R: rows in several groups, each row roughly a mix of its group's directions
R (128 x 10)
0:  11 -14 -43  -9 -49  -9 -40  -8   3 -28
1:  32  12 -23 -32 -24  -1  27  16 -19 -50
2: -65 -33 -16   8  -1 -19  27   5 -10  16
3:  48  33  10 -29  29 -19 -28  18 -22  -9
4:  28  53  16   5  46 -14  28   9  11   3
5: -38 -43 -30  26 -10 -31 -30  -5  -5  16
6:  -2  43  47 -13  14   6  35  29 -12  23
7:  50  22  34  -7   5 -43 -12  20 -22  -5
8: -39 -15 -24  -1 -42  48  24 -16   6  -8
9: -12 -26 -19 -22 -51  21 -39 -19  11 -20
10: -17 -14  22 -33   2  12  51   0   3  49
11:  17 -26   9  -6 -56 -12 -39 -22  11 -26
12:   1  15 -41   0 -54  29 -37 -11  -1  -6
13: -11  -7 -42  25  52   7  24 -28  22  -9
14: -25  20 -43 -23  -2  52 -15 -28   6  -1
15: -42 -10 -40  -3 -13  25 -26  -2  34  32
16: -16 -50   1  -7 -59  21  11  -5  12 -13
17: -26 -10 -54  40  17   2 -32 -10  17 -12
18:  12 -35 -45   5 -23 -24 -44 -12  -3 -25
19: -25  21  21 -14  41  12  39  10 -15  42
20:  35 -19   0  13 -51 -13  -6  -5  40 -32
21:  16   2 -17  -6  69 -16 -37 -11  10   4
22:   0  -6  -6 -11 -28  -3  49  61 -12   1
23:  22 -34 -22  14 -43 -17 -31 -14  33 -22
24:   1   2  10  -7 -10  21  66  11  32 -32
25:   3  11  -3 -14 -32  38  37   4  34 -42
26:  45  29  -4  24   3 -27 -37   1   9 -39
27: -12 -41 -41 -10 -46  17 -22  -5  10 -23
28: -24 -33 -54  -4 -39   2 -16 -13  19 -13
29:  -1   4 -11 -25 -56  35 -24 -32   9 -18
30: -47 -18  -9  22  33  18  50   2   2  14
31: -40 -27 -24 -29 -13  45 -24 -19  11 -12
32: -31  21  38  21  32  21  39  12   2  28
33: -13 -13 -29  -1 -17  -5 -62 -37 -14 -16
34:  16  35  -3 -35 -55  -7 -11   5 -26 -22
35:  17  17  20 -32 -36   6  59   1   6 -20
36:  27  30 -13 -20 -31   5  27  40  -4 -41
37:  19  34  -6  32  60 -20  11 -13  17  -5
38:  28 -26 -16 -25 -47 -31 -32 -10 -19 -16
39:  -6 -28 -25  53  24 -25  38 -13   3 -12
40: -13  38  33 -27  19  34  33  20 -18  20
41:  43  25  27  -9 -14 -40  -1  35 -27 -10
42: -30 -21  24  13  29  45 -14  -1  14  43
43: -42 -39 -32 -26 -30   7  18 -22   9  17
44:   0 -20  -7  30  59 -18  27  37  -1   5
45:   2 -20  -6  -7  22  11 -56 -41 -27  23
46:  53   3  49 -14  25 -30   0   5 -10 -12
47: -32 -24 -55 -12 -42  -5   3   3  22 -11
48:  19  20  18   1  46 -19 -40 -18 -32  27
49:  37  14  29  -5 -16   6 -49 -28 -33 -15
50: -10  -6  -5 -51  23  10  33  -3 -16  49
51:  19  30  43 -12  13  47   1 -17  18  31
52: -31 -38 -12  -9 -46  36  -9 -25  18  10
53: -18  -5  23  -1  -3  23 -41 -51   8  39
54: -51 -13  -5  24   1  29  47  -6  15  24
55:  44  -1 -34  -2 -22 -33 -25  10 -23 -36
56:  72  14  11  -4  19 -26  -4  19 -15   4
57: -51 -41 -37 -19 -13  30  -6   4   2  -8
58: -49 -18   1  -8   8  12  39  43 -19  22
59:  18 -22  52 -18 -48   8   7 -18  24   3
60:   8   0 -12  11  14 -23 -69  -9 -35  -8
61: -55 -51 -25  15 -10  14  15  -5  13   2
62:  17 -13  -2  56 -18 -32  44 -11  -1 -13
63: -11 -25  16  21  47  18 -17 -35  17  37
64:  19  26   3   9   5 -42  51  31   5 -26
65:  24  34  15 -24 -16  16  -3 -56  16 -28
66: -30  -3  37  29  35 -35   5 -10   6  39
67: -22 -40 -33 -11 -24  25 -28 -31  10 -30
68:  -5  25  21  51  57   3  -7  14  -6  -6
69: -21  42   5  -8  33  50  20 -10  -7  27
70: -50 -48 -17  21 -16   1 -23 -21  16  12
71:  54  -5  14 -29 -45  -9 -27 -11  -1 -15
72:  26  -2   5  39  23 -46 -39 -23  13   9
73:  21 -43 -41 -30 -24 -15 -22 -24  18  14
74: -27 -22   4   1  -4  34 -49 -40   5  27
75:  -4  26   2 -16  72  28  13  -9  -4   8
76:  -7  32  46  26  25 -27  -9  13  -8  41
77:  42  41  45 -32  -6   0 -12  10 -19  -4
78:  -3  35  39  17  32  12  52   9  -1 -12
79: -16 -36 -55  13  14   8 -24 -29  -7 -27
80:   0  14  35 -25 -17  63  10 -17  21  12
81: -43  33  21  35  27  14  18  27  19 -14
82:  29  27  63   3  16 -24  22   3  -8  15
83:  -5  12  16 -29 -41  61   6  -7  17 -11
84: -54 -17   5   2  18  22  37  -1  -1  42
85:  52   1   6   7   8 -55 -18  12 -20 -22
86: -19 -35 -52  10 -31   7 -32  -7  24  -9
87: -49   7 -51   6  -1  25 -32  21  -3   1
88: -30  16  32  -7 -21  51  25 -16   8  32
89:   3  56  -1 -16  25  53 -10 -12   6  -8
90: -14  34  29 -23  37  21  21  29 -10  36
91:   7  12  48   1  44 -10  21   8 -14  45
92: -45 -22 -34  25  34  -5  21  19  11  29
93:  -1   2  48  -6 -25 -41  -2  15 -48  -2
94:  41  44  37 -12  20  -4 -15   6 -38  -5
95:  28  11   8  15  41 -29  39  38  -3  22
96:  46  -3   6  -4 -27 -18 -45  -3   7 -42
97: -45 -28 -43   6   9  36   5 -26  18  -6
98:  -3   2  14  -5   2   9  69  32  15 -30
99:  38  29  37 -12  35  -6  38  11 -12  20
100:   3  36  60  29  21 -19   9  15  -7  18
101: -10 -39 -51 -23 -34  21   4  -9  25  -9
102:  48  16  39  22 -31 -25 -12  29 -10  -3
103:  43  -6   8  15 -10 -53 -27  21 -19 -25
104: -21  30  28  -1  11  58  25 -13  19  22
105: -19  18  51  -9  10  15  46  25 -13  25
106: -12 -19  -4  13  24  21 -53 -47   9  18
107:   9 -43 -37 -25 -25  -1 -41 -20 -17 -14
108: -20 -27 -53   2 -27   4 -28 -17  25 -27
109: -18 -15 -32  37   4  24   1  39  44 -17
110:  45   1 -15   5 -39 -18 -36 -23   1 -34
111:  22  54  24 -21 -12  -6 -24  39 -23  -4
112: -30  -8 -31  20  49  11  34 -20  21  18
113: -13  12  46 -18   3  -3  56  20   0  30
114:  11  18  15 -54  13  24  41   8 -32   0
115:  30  37  63  -5   2  -4  17  21 -12   7
116: -54 -16   0  42   5  28  33  -2  19   1
117: -48 -28 -44  20  -7  29  24 -12  13   2
118: -13  21  -3   2  60  41  21 -11  25  10
119:  39  34  17 -21  31  -9  25  32 -33  -9
120: -16 -28 -50  12  52  -5  14   1 -14 -20
121: -16   6  -2  22  63  19  29 -31  15   8
122: -14   7 -15  16  14  42 -57 -12  23 -22
123: -26  47   4 -11  13  56  22   0  19  10
124:  -7  -1 -31 -10 -32  30 -17  -9  17 -59
125: -13 -17 -62 -12 -43   4  -4   4  28 -10
126: -28   1 -61  19  18  28 -19  -9  23 -13
127:  -5 -36  31  33 -43 -39  17   9   6   2

the two rows of each list that fit no group, in list order (the others fit one group, some only roughly)
  q201:   8  25  18  16  66 -15  23   7   3  27
  q457: -47 -21 -21  44  28  17  -1  -8  31  -6
  q162: -45   5  19 -23 -25  39  30  28  -4  21
  q398: -34  17  32  34  34   5  31   1  14  35
  q61:  19  -6 -17   0 -51 -11 -26 -24   3 -51
  q996: -37  22  14 -15  41  41  32 -15   8  15
  q667:  -5 -24 -30   6 -38 -16 -53 -17 -25 -16
  q715:   4  12  49 -19 -18  14  44  -5   2  42
  q845: -11  26  61  -7   3  28  35  -7   5  24
  q210: -44  -8 -53  15  -1  21  36   1  19  -9
 => q61, q210
  q651:  25  20  38 -51 -23  -5  -2  21 -31  10
  q393:  15   7  41 -25  -2   8  59  15  -7  27
  q323:  -1 -14 -14  27  49 -25 -46 -24 -17   7
  q573: -25 -32   3  -1 -10  54   1 -37  33  -4
  q151:  28  20  28   6 -44 -47 -11  27   5 -12
  q983: -26   8  13  32  29  13  56   0  30  13
  q614: -41  17 -16   6  23  33 -31 -32  13  33
  q915:  32   8 -20 -15 -29   0 -40   6 -13 -53
  q88: -22 -58  -8  20 -11 -44 -21 -12  -5 -16
  q131: -33 -41 -42  14  30   1  -1 -14  35 -10
 => q151, q614
  q222: -42   7  29  -3 -24  26  41  26  -3  30
  q955:  11  14  -8  18  59 -35 -16 -20   5  34
  q968: -58 -18  -8 -11  -2  48  30   1  -1   5
  q691: -33 -13 -47  -9  28  25 -37 -17 -11 -20
  q15:  25  17  16 -25 -72   6   5   6   2   4
  q203:  45  45  31   7   5 -18  30  15 -25  -3
  q933: -44 -20  -8  16 -45  -2 -18  32   7  34
  q129: -12 -21 -13  31  44 -41 -27   6 -25  21
  q533:   9   9 -59 -43 -20  16 -19  21   7 -13
  q577: -26  37  31   5  35  48   1  -6  14  20
 => q691, q577
  q780: -34 -42 -20   6 -13   9 -35 -49   6  -4
  q841:  16   2 -27 -16  -5 -51 -48   6 -24 -18
  q320:  -8  28  28  -2  10  37  61   0 -20   0
  q344:   9  -8 -33 -21 -22  14 -48 -41 -16 -23
  q504: -36 -31  11  22   8  22  31  14  41  29
  q171: -28 -49 -23 -11 -30  26  32  -9  24   6
  q433: -30  -7  -6  -1  62  27  21 -25   0  25
  q198:   0   5 -26 -22 -43   9 -51 -16 -21 -28
  q466: -13  31   5  14  67  29  17   1   7  16
  q170:  27 -23 -20  10 -49 -43 -21 -17   6 -21
  q531:  20  51  38  -8  35 -15  21  18  -9  20
  q264:  36  48  38  10   8 -26 -23  21 -13 -12
 => q841, q170
  q133: -26  39   6   1  48  27  37  12   1  19
  q180:  -8 -47   7  22 -54   8 -18 -27  18   2
  q26: -45 -17 -57   4 -28  19  -7 -11  14  -9
  q408:  38   6  67  -4   8 -16   9  -4 -24  17
  q942:  16   7  65  15 -17 -27  18  25 -16  14
  q562:  49  18  12 -22 -25  -9 -24   6 -20 -46
  q279: -17  -4 -58   6  54  -5  -7   2  11 -18
  q709:  28 -31  -1  -3 -54 -29   2  -4   9 -40
  q52:  49  17  40  -4  -6  -2 -50   0 -19  -5
  q558: -58 -37 -23  -1  28  17  -7  -2  21  18
  q711:  20  18  13  -5  40 -33  15  45 -34   4
 => q709, q52
  q190: -47 -37 -50   7 -27  -6  -8  -6   9  -9
  q401: -12 -37 -31   8 -15  17 -18 -49  23 -31
  q947:  17 -22 -29 -17 -59 -28 -27  -1 -11 -11
  q998:  -3  35  37 -41   1  29  12   4  -9  43
  q278: -44 -24 -16  17 -17  32  40   1  35   3
  q42: -36  -1  10   4  30   9  47  -2  11  49
  q723: -38 -24 -56 -13  23  21   9 -13   6  25
  q57:  -9  -7 -36 -10  -5  -2  40  46  34 -29
  q95:  -5   4 -33  29   5 -41 -55 -10  -6 -21
  q287:  11   8 -66 -23 -15  -7 -33  -5 -13 -24
 => q998, q57
  q929:  -4  54  14 -23  28  17  36  31 -11  11
  q441:  44  14  -9  -4  25 -23  14  54   4 -26
  q19:  -9 -54 -50 -16 -13  -3 -33  -8  -3  -9
  q391: -46 -42 -11  13 -10   2 -40 -10 -21  28
  q939: 21 16 66 -7  8  4 31  7 -8 30
  q530:   6  35  60   2  -1  23  37 -13   2  16
  q219:  19 -34 -31 -17 -34   3 -40 -12 -12 -37
  q688:  12 -17 -39  -1 -42  19  -1   0  28 -49
  q363:  7 55 33 11 12 -8 24 45 -8 -2
  q486:  22 -12  -9   2 -53  12 -14   3  24 -52
  q33:   8 -32 -57  31 -20 -28 -12 -11   9 -18
  q827: -21  15  23  20  25   8  62  18  -3  28
  q455:  22  39  37 -29  -6  30  36   0  -1  27
  q670: -49 -26 -22   3 -12  37  37   2  26  13
 => q441, q19
  q784:  14 -20 -19 -42 -57  13 -25   6  -6 -20
  q992:  31 -17  28 -16 -58 -36  -8   9 -10 -11
  q607:  38  27  19 -31 -47 -13  -5  16 -31   7
  q17:  14 -50 -24  -7 -45  -7 -27 -21   8 -23
  q926:  30 -12 -36 -13 -21  -2 -18  19  -2 -60
  q930: -34   0 -44   2  11  44 -14 -32  26   6
  q747:  50  27  20  10  27 -42 -27 -12  -9  -3
  q690:  28 -50 -19  10 -17 -40 -32 -15 -17   6
  q515: -34 -41 -25   7 -19  18 -34 -38  16  10
  q282:   2 -43 -12 -26 -44   4 -28 -38  13 -12
  q25: -18 -55 -34 -12 -46  -1   0   7  10 -18
  q876: -25   9  57  37  17  13  25   6  25  11
 => q926, q25
  q820: -34 -20 -12  22   4  21  50  43  10   2
  q805: -20 -23 -21  32  29 -26 -49 -28   2  11
  q50:  26 -14 -22  -6 -24 -18 -59 -12 -17 -31
  q918:  23 -23 -32 -25 -39   1  14  39   3 -34
  q868:  42  31  10   0  50  21 -25 -17 -20  12
  q460:  11 -32 -15  37 -36 -51  -2  17  -5 -14
  q245: -4 22 44 24 19 -1 55  6 26 12
  q831:  13  23 -14  31  32   4 -59 -17  17 -17
  q464:  41  29   3   1  54 -35  -6  15 -18  -1
  q322:   6  18  -9  10  43 -23 -54 -32 -18  -8
  q701:  45  -5  15  13 -34 -49 -32  -6   2 -11
 => q820, q918
  q549: -47 -18 -35   1  44  30   7 -10  18  12
  q734:  31  22  27  35  24 -24 -44 -19   9 -15
  q973:  34  15  18 -33 -44  11 -40 -16   1 -22
  q984: -18 -26  38  43  -4   8 -42 -22   8  23
  q299: -19 -25  14 -24 -70 -12  18  -2   1  11
  q578:  39  -3 -43 -33 -20  -1 -26  -4   0 -40
  q112: -34  -3  13  29  11  -9  49  35  -7  34
  q609:  3 32 47 20 44 27 21 -1  2 23
  q916: -17  21  44  16  22   7  51  13  13  28
  q369: -34 -15  -5  22  26  18  49 -20  31  23
  q285: -14  -1   9  42  45 -35  35   9  24   4
 => q734, q984
